[[134 109 115 141 116 120 113 125 132 127 126 112 139 107 126]
 [123 137 149 119 130 125 132 133 143 122 127 146 133 156 129]
 [130 141 136 109 141 129 145 134 136 126 126 134 116 153 131]
 [130 140 117 127 139 133 148 139 112 141 129 110 126 114 116]
 [132 124 102 139 127 122 125 130 119 147 140 122 128 109 118]]
=>
[[107 126 134 109 115 141 116 120 113 125 132 127 126 112 139]
 [156 129 123 137 149 119 130 125 132 133 143 122 127 146 133]
 [153 131 130 141 136 109 141 129 145 134 136 126 126 134 116]
 [114 116 130 140 117 127 139 133 148 139 112 141 129 110 126]
 [109 118 132 124 102 139 127 122 125 130 119 147 140 122 128]]

[[123 142 120 128 135 131 129 116]
 [130 121 125 127 136 134 127 132]
 [120 124 111 130 132 127 125  99]
 [121 129 137 126 145 123 133 114]
 [136 125 119 128 135 124 132 137]
 [131 121 119 129 133 129 126 128]
 [122 117 118 126 128 128 128 120]
 [133 126 138 125 110 122 133 129]]
=>
[[129 116 123 142 120 128 135 131]
 [127 132 130 121 125 127 136 134]
 [125  99 120 124 111 130 132 127]
 [133 114 121 129 137 126 145 123]
 [132 137 136 125 119 128 135 124]
 [126 128 131 121 119 129 133 129]
 [128 120 122 117 118 126 128 128]
 [133 129 133 126 138 125 110 122]]

[[126 116 122 123 128 148 118]
 [156 133 125 136 125 143 127]
 [103 135 127 131 129 142 132]
 [119 143 128 129 115 123 129]
 [119 113 141 142 132 117 126]
 [136 133 116 127 131 142 128]
 [117 135 130 129 125 133 136]
 [113 123 128 140 133 116 119]
 [145 133 130 136 128 134 116]]
=>
[[148 118 126 116 122 123 128]
 [143 127 156 133 125 136 125]
 [142 132 103 135 127 131 129]
 [123 129 119 143 128 129 115]
 [117 126 119 113 141 142 132]
 [142 128 136 133 116 127 131]
 [133 136 117 135 130 129 125]
 [116 119 113 123 128 140 133]
 [134 116 145 133 130 136 128]]

[[134 109 105 140 142 113 129 125 132 125]
 [124 143 113 133 129 125 136 141 127 128]
 [120 114 119 129 135 120 132 132 141 124]
 [122 136 118 132 130 127 143 143 134 122]
 [120 121 123 131 141 131 144 132 132 115]
 [115 142 117 126 129 119 135 141 135 125]
 [127 134 140 112 120 124 118 120 123 135]]
=>
[[132 125 134 109 105 140 142 113 129 125]
 [127 128 124 143 113 133 129 125 136 141]
 [141 124 120 114 119 129 135 120 132 132]
 [134 122 122 136 118 132 130 127 143 143]
 [132 115 120 121 123 131 141 131 144 132]
 [135 125 115 142 117 126 129 119 135 141]
 [123 135 127 134 140 112 120 124 118 120]]

[[147  99 147 104 137]
 [127 112 132 130 134]
 [135 131 136 118 128]]
=>
[[104 137 147  99 147]
 [130 134 127 112 132]
 [118 128 135 131 136]]

[[146 121 112 123 134 128 117 120 119 127 135 129 123 121 128]
 [146 143 116 130 127 120 120 132 119 129 135 133 130 121 128]
 [141 121 145 131 124 128 124 151 155 138 122 133 120 132 127]
 [129 135 128 137 126 122 121 127 144 132 103 101 112 126 121]]
=>
[[121 128 146 121 112 123 134 128 117 120 119 127 135 129 123]
 [121 128 146 143 116 130 127 120 120 132 119 129 135 133 130]
 [132 127 141 121 145 131 124 128 124 151 155 138 122 133 120]
 [126 121 129 135 128 137 126 122 121 127 144 132 103 101 112]]
---
[[129 129 128 131 124]
 [124 131 125 125 123]
 [131 136 123 129 122]
 [121 107 126 121 126]
 [129 130 126 130 121]]
=>
[[124 131 125]
 [131 136 123]]

[[140 138 127 149]
 [131 124 136 152]
 [145 116 122 142]]
=>
[[131 124 136]
 [145 116 122]]

[[115 155 155 151 149]
 [122 151 130 137 138]
 [130 118 134 127 129]
 [132 142 123 129 144]
 [129 123 132 128 124]]
=>
[[122 151 130]
 [130 118 134]]

[[130 102 129 112]
 [123 102 119 130]
 [137 132 152 106]
 [128 140 139 139]
 [119 124 122 137]]
=>
[[123 102 119]
 [137 132 152]]

[[110 112 117]
 [149 152 115]
 [117 119 127]
 [111 126 107]
 [119 128 112]]
=>
[[149 152 115]
 [117 119 127]]

[[138 113 119 114 122]
 [133 157 110 126 140]
 [138 113 117 121 120]
 [128 122 135 130 147]
 [136 108 117 118 127]]
=>
[[133 157 110]
 [138 113 117]]

[[133 134 156]
 [115 124 129]
 [123 124 120]]
=>
[[115 124 129]
 [123 124 120]]

[[133 122 130 132]
 [116 128 153 135]
 [121 136 107 130]]
=>
[[116 128 153]
 [121 136 107]]

[[142 139 128 141]
 [142 135 131 130]
 [135 127 124 111]
 [136 122 125 102]]
=>
[[142 135 131]
 [135 127 124]]
